[[-10.1  -2.6 -13.7  -9.9  -5.2 -31.4  -3.4 -50.7 -20.4]
 [ 17.1   5.6 -49.3   6.1 -20.6  28.8  41.1 -24.0  -0.2]
 [ -6.4   2.2  74.0 -16.1   5.8 -63.7   0.5  21.2 -10.7]
 [ -9.0  -0.8 -32.0  -4.8  -7.6 -12.4  -7.0 -50.1 -20.2]
 [ 22.0   8.6 -22.7   8.8 -14.8  37.7  37.6  27.7   9.1]
 [ 10.9   3.2  62.0 -12.6  -1.4 -49.3  35.7  20.3   0.7]
 [  3.6   6.0  31.0  -0.6   1.7  -0.5  -2.2  56.1   0.7]
 [ -4.8   2.5 -56.0   7.9  -4.5  41.5 -26.1   3.7 -10.0]
 [ 12.9   6.8  13.5   3.3  -4.0  16.0  15.9  53.4   6.7]]
->
[[  6.7  53.4  15.9  16.0  -4.0   3.3  13.5   6.8  12.9]
 [-10.0   3.7 -26.1  41.5  -4.5   7.9 -56.0   2.5  -4.8]
 [  0.7  56.1  -2.2  -0.5   1.7  -0.6  31.0   6.0   3.6]
 [  0.7  20.3  35.7 -49.3  -1.4 -12.6  62.0   3.2  10.9]
 [  9.1  27.7  37.6  37.7 -14.8   8.8 -22.7   8.6  22.0]
 [-20.2 -50.1  -7.0 -12.4  -7.6  -4.8 -32.0  -0.8  -9.0]
 [-10.7  21.2   0.5 -63.7   5.8 -16.1  74.0   2.2  -6.4]
 [ -0.2 -24.0  41.1  28.8 -20.6   6.1 -49.3   5.6  17.1]
 [-20.4 -50.7  -3.4 -31.4  -5.2  -9.9 -13.7  -2.6 -10.1]]

[[ 43.9  21.8  -9.6   9.6 -77.6 -22.5  15.8  -6.1]
 [ 12.5   6.7  -7.0   0.7 -33.5  -4.6  17.6  -3.4]
 [-10.3  10.6   3.7 -15.3  13.4   2.5  22.7  36.0]
 [ 24.3  16.5  12.4 -30.5 -46.3  18.2  18.1  -8.4]
 [-13.5 -30.7  21.3   6.5  62.7  28.4 -76.0 -58.0]
 [-37.1 -22.7  12.7  -4.0  85.8  11.8 -40.4  13.5]
 [ 26.9  16.2  -1.5  17.7 -44.1 -25.3   5.0   8.3]]
->
[[  8.3   5.0 -25.3 -44.1  17.7  -1.5  16.2  26.9]
 [ 13.5 -40.4  11.8  85.8  -4.0  12.7 -22.7 -37.1]
 [-58.0 -76.0  28.4  62.7   6.5  21.3 -30.7 -13.5]
 [ -8.4  18.1  18.2 -46.3 -30.5  12.4  16.5  24.3]
 [ 36.0  22.7   2.5  13.4 -15.3   3.7  10.6 -10.3]
 [ -3.4  17.6  -4.6 -33.5   0.7  -7.0   6.7  12.5]
 [ -6.1  15.8 -22.5 -77.6   9.6  -9.6  21.8  43.9]]

[[-17.0 -43.2 -52.9  43.1  53.1 -12.6   6.4  27.5 -22.0  50.5]
 [ 18.6  -5.0   4.4 -17.6   2.0  51.2  -7.2  22.1   7.2 -31.2]
 [  3.0 -19.8 -15.5 -11.3  68.9  44.0 -12.5  81.1  -7.2  54.1]]
->
[[ 54.1  -7.2  81.1 -12.5  44.0  68.9 -11.3 -15.5 -19.8   3.0]
 [-31.2   7.2  22.1  -7.2  51.2   2.0 -17.6   4.4  -5.0  18.6]
 [ 50.5 -22.0  27.5   6.4 -12.6  53.1  43.1 -52.9 -43.2 -17.0]]

[[-57.5   3.4 -35.1 -39.2  10.7  40.4 -74.9 -14.5]
 [-82.5 -53.3 -49.8 -49.9 -54.9  18.1 -36.2  34.1]
 [-53.0   4.6 -32.7 -36.6  11.3  39.2 -76.7  12.0]
 [ -3.1  22.4  14.0  16.4  37.0  20.5 -69.7  21.4]
 [-19.2 -33.0  37.9  53.7 -26.3  12.3 -57.1  13.3]]
->
[[ 13.3 -57.1  12.3 -26.3  53.7  37.9 -33.0 -19.2]
 [ 21.4 -69.7  20.5  37.0  16.4  14.0  22.4  -3.1]
 [ 12.0 -76.7  39.2  11.3 -36.6 -32.7   4.6 -53.0]
 [ 34.1 -36.2  18.1 -54.9 -49.9 -49.8 -53.3 -82.5]
 [-14.5 -74.9  40.4  10.7 -39.2 -35.1   3.4 -57.5]]

[[ 26.6 -35.9  -2.7  31.2]
 [ -4.9  37.3  39.0 -42.2]
 [ -5.3  86.7  81.3 -19.6]
 [ 42.0 -27.4 -36.1  -0.6]
 [-50.4   1.0 -34.1 -23.4]
 [-26.8  48.6  18.9   5.8]
 [-57.5 -59.5  33.0  10.3]
 [ 57.6 -53.5 -28.9  16.8]]
->
[[ 16.8 -28.9 -53.5  57.6]
 [ 10.3  33.0 -59.5 -57.5]
 [  5.8  18.9  48.6 -26.8]
 [-23.4 -34.1   1.0 -50.4]
 [ -0.6 -36.1 -27.4  42.0]
 [-19.6  81.3  86.7  -5.3]
 [-42.2  39.0  37.3  -4.9]
 [ 31.2  -2.7 -35.9  26.6]]

[[ 62.4  44.4 -14.6  -6.1 -31.0  -2.4 -68.2 -21.4  -8.1  32.2 -17.0]
 [-42.3  63.1  -1.9 -23.9  44.0  19.0 -23.8  20.2 -43.2  36.2 -42.4]
 [-48.3   8.8  29.3  23.2 -37.0  57.2 -10.3 -39.3 -53.2  -9.3 -47.3]
 [-70.3  -4.4  11.1  14.6  72.3  57.8  52.5 -27.9  55.6  30.0 -41.4]
 [-21.9 -17.1 -25.6  21.5  20.7 -58.7 -10.7  -6.2 -26.1   9.8  71.3]
 [ -0.4  19.2 -37.2  -4.6   4.6  -1.3 -53.8  26.0 -40.1   1.4  68.9]]
->
[[ 68.9   1.4 -40.1  26.0 -53.8  -1.3   4.6  -4.6 -37.2  19.2  -0.4]
 [ 71.3   9.8 -26.1  -6.2 -10.7 -58.7  20.7  21.5 -25.6 -17.1 -21.9]
 [-41.4  30.0  55.6 -27.9  52.5  57.8  72.3  14.6  11.1  -4.4 -70.3]
 [-47.3  -9.3 -53.2 -39.3 -10.3  57.2 -37.0  23.2  29.3   8.8 -48.3]
 [-42.4  36.2 -43.2  20.2 -23.8  19.0  44.0 -23.9  -1.9  63.1 -42.3]
 [-17.0  32.2  -8.1 -21.4 -68.2  -2.4 -31.0  -6.1 -14.6  44.4  62.4]]
